In the data rows, the value 128 means zero.
Here are some points, each followed by its number:
[121, 118, 104, 121, 87, 124, 130, 104, 143, 83, 96, 111] 0
[122, 111, 133, 121, 97, 138, 147, 75, 144, 129, 101, 104] 1
[120, 118, 187, 114, 206, 139, 182, 172, 110, 255, 182, 252] 2
[122, 107, 143, 122, 103, 148, 165, 91, 131, 173, 101, 135] 3
[132, 150, 147, 153, 168, 116, 74, 161, 111, 60, 175, 102] 4
[151, 110, 122, 140, 122, 125, 108, 136, 116, 142, 117, 141] 5
[121, 111, 120, 120, 92, 129, 138, 91, 142, 99, 102, 89] 6
[123, 110, 136, 121, 100, 148, 171, 90, 136, 170, 100, 140] 7
[119, 121, 111, 120, 90, 129, 131, 98, 140, 99, 91, 130] 8
[131, 231, 138, 117, 151, 127, 107, 86, 114, 138, 158, 109] 9
[123, 116, 180, 114, 193, 139, 178, 166, 108, 255, 168, 246] 10
[120, 113, 106, 124, 87, 127, 131, 105, 141, 76, 102, 99] 11
[123, 127, 109, 122, 90, 129, 118, 101, 140, 77, 92, 103] 12
[148, 162, 192, 164, 255, 110, 123, 255, 94, 255, 255, 234] 13
[123, 135, 112, 121, 95, 132, 114, 100, 135, 87, 85, 95] 14
[122, 117, 105, 120, 88, 127, 127, 104, 144, 80, 95, 110] 15
[161, 155, 172, 171, 255, 112, 116, 255, 93, 249, 255, 223] 16
[119, 119, 105, 121, 87, 123, 118, 118, 144, 40, 97, 84] 17
[127, 156, 154, 114, 169, 148, 176, 148, 113, 251, 150, 222] 18
[141, 116, 137, 123, 148, 133, 144, 149, 115, 229, 127, 207] 19
[149, 108, 121, 140, 103, 123, 93, 107, 118, 110, 106, 106] 20
[121, 113, 109, 120, 87, 124, 125, 112, 145, 54, 98, 83] 21
[119, 196, 180, 167, 254, 107, 76, 211, 102, 79, 255, 98] 22
[148, 112, 119, 136, 98, 124, 93, 97, 116, 106, 104, 98] 23
[121, 111, 105, 123, 88, 126, 133, 93, 139, 99, 100, 108] 24
[122, 122, 103, 122, 86, 123, 111, 118, 144, 45, 95, 82] 25
[132, 117, 196, 124, 167, 172, 162, 116, 114, 249, 124, 112] 26
[135, 131, 204, 129, 183, 170, 146, 123, 112, 255, 137, 115] 27
[142, 111, 113, 127, 91, 124, 115, 99, 120, 126, 100, 132] 28
[144, 168, 163, 170, 247, 107, 86, 229, 101, 130, 255, 148] 29
[122, 110, 136, 129, 111, 142, 185, 122, 125, 202, 97, 225] 30
[120, 146, 137, 123, 127, 147, 161, 114, 116, 184, 91, 178] 31
[124, 114, 108, 121, 88, 127, 140, 91, 139, 112, 95, 140] 32
[121, 115, 116, 122, 92, 130, 140, 96, 132, 121, 93, 149] 33
[166, 138, 149, 160, 237, 125, 114, 212, 100, 221, 233, 194] 34
[135, 125, 120, 124, 94, 129, 119, 94, 122, 131, 89, 140] 35
[121, 112, 112, 120, 90, 127, 129, 105, 146, 68, 103, 83] 36
[122, 119, 107, 122, 86, 124, 117, 116, 143, 41, 97, 81] 37
[122, 119, 104, 123, 87, 122, 114, 122, 145, 38, 94, 81] 38
New points follow, each followed by the numbers of its five nearest points above, nearest first.
[122, 109, 118, 122, 93, 130, 131, 97, 145, 79, 99, 75] 36 6 11 21 12
[121, 220, 207, 175, 255, 97, 87, 255, 90, 156, 255, 155] 29 22 16 13 34
[122, 111, 115, 123, 88, 128, 128, 101, 144, 74, 102, 80] 36 11 21 6 12
[121, 108, 121, 121, 90, 133, 136, 90, 142, 97, 102, 88] 6 24 11 36 0
[123, 159, 133, 125, 115, 140, 115, 89, 123, 130, 91, 84] 14 1 6 35 23
[153, 110, 124, 142, 127, 122, 111, 143, 117, 146, 123, 149] 5 28 20 35 33
[125, 200, 132, 125, 127, 123, 85, 85, 117, 97, 123, 53] 9 14 23 12 20
[120, 115, 108, 120, 89, 124, 123, 111, 145, 53, 97, 82] 21 37 17 25 36
[128, 167, 149, 118, 154, 146, 169, 140, 112, 238, 138, 205] 18 19 31 10 30
[123, 125, 149, 120, 151, 121, 145, 153, 112, 214, 141, 197] 19 18 31 30 10
[132, 212, 139, 118, 149, 131, 130, 105, 111, 169, 152, 138] 9 31 5 35 3
[125, 109, 108, 124, 87, 133, 151, 96, 133, 142, 98, 169] 33 32 35 7 28
[122, 111, 117, 120, 91, 127, 125, 101, 145, 73, 102, 77] 36 21 11 6 12
[121, 127, 153, 119, 159, 121, 144, 158, 116, 224, 149, 205] 19 18 10 2 30
[122, 110, 121, 121, 92, 129, 134, 93, 142, 92, 103, 88] 6 24 11 36 15
[126, 107, 163, 122, 124, 151, 159, 99, 132, 188, 105, 88] 3 7 1 26 31
[131, 112, 130, 125, 108, 129, 148, 130, 122, 184, 98, 183] 31 30 7 3 19
[121, 111, 107, 122, 88, 126, 131, 101, 139, 80, 100, 92] 11 36 15 0 12
[136, 110, 109, 124, 90, 132, 141, 98, 129, 141, 99, 160] 33 35 32 28 8
[126, 255, 143, 124, 253, 131, 101, 90, 99, 143, 255, 113] 9 22 29 4 34
[152, 118, 140, 133, 168, 128, 125, 156, 109, 222, 160, 199] 19 18 10 2 31
[121, 119, 116, 123, 97, 133, 141, 97, 132, 128, 92, 153] 33 32 35 8 28
[129, 213, 204, 180, 255, 99, 87, 255, 89, 170, 255, 169] 29 16 13 22 34
[122, 128, 139, 129, 137, 120, 110, 143, 116, 148, 140, 151] 5 28 35 20 31
[167, 128, 144, 159, 222, 120, 117, 211, 103, 212, 220, 193] 34 16 13 29 2
[126, 136, 138, 122, 121, 137, 148, 123, 116, 200, 89, 189] 31 30 19 3 7
[129, 109, 153, 121, 145, 135, 149, 141, 114, 244, 115, 195] 19 18 30 31 10
[122, 108, 114, 123, 88, 138, 169, 98, 134, 159, 103, 178] 7 3 33 32 31
[120, 157, 125, 123, 109, 134, 102, 95, 126, 97, 86, 56] 14 12 6 23 36
[123, 112, 115, 120, 89, 125, 127, 103, 145, 71, 99, 75] 36 21 11 12 6
[121, 114, 106, 123, 87, 126, 124, 112, 143, 56, 98, 83] 21 36 37 17 25
[139, 112, 113, 131, 91, 126, 98, 115, 126, 86, 98, 83] 23 20 14 12 36
[133, 129, 114, 124, 90, 126, 110, 98, 128, 97, 86, 108] 14 12 15 0 8
[126, 112, 180, 123, 139, 165, 169, 102, 123, 218, 107, 102] 26 3 27 7 31
[139, 161, 170, 160, 244, 108, 92, 222, 102, 157, 250, 164] 29 34 22 16 13
[157, 112, 129, 145, 155, 121, 116, 172, 111, 166, 150, 170] 5 19 31 28 20
[121, 110, 121, 120, 94, 130, 128, 93, 143, 91, 98, 76] 6 36 11 24 14
[122, 121, 129, 126, 108, 136, 163, 111, 126, 169, 91, 191] 31 30 7 3 33
[121, 108, 119, 126, 95, 140, 174, 97, 138, 157, 98, 178] 7 3 33 31 32
[128, 110, 184, 124, 148, 165, 167, 107, 118, 227, 115, 104] 26 27 3 7 31
[120, 116, 107, 121, 85, 126, 120, 111, 145, 59, 94, 86] 21 36 25 37 17
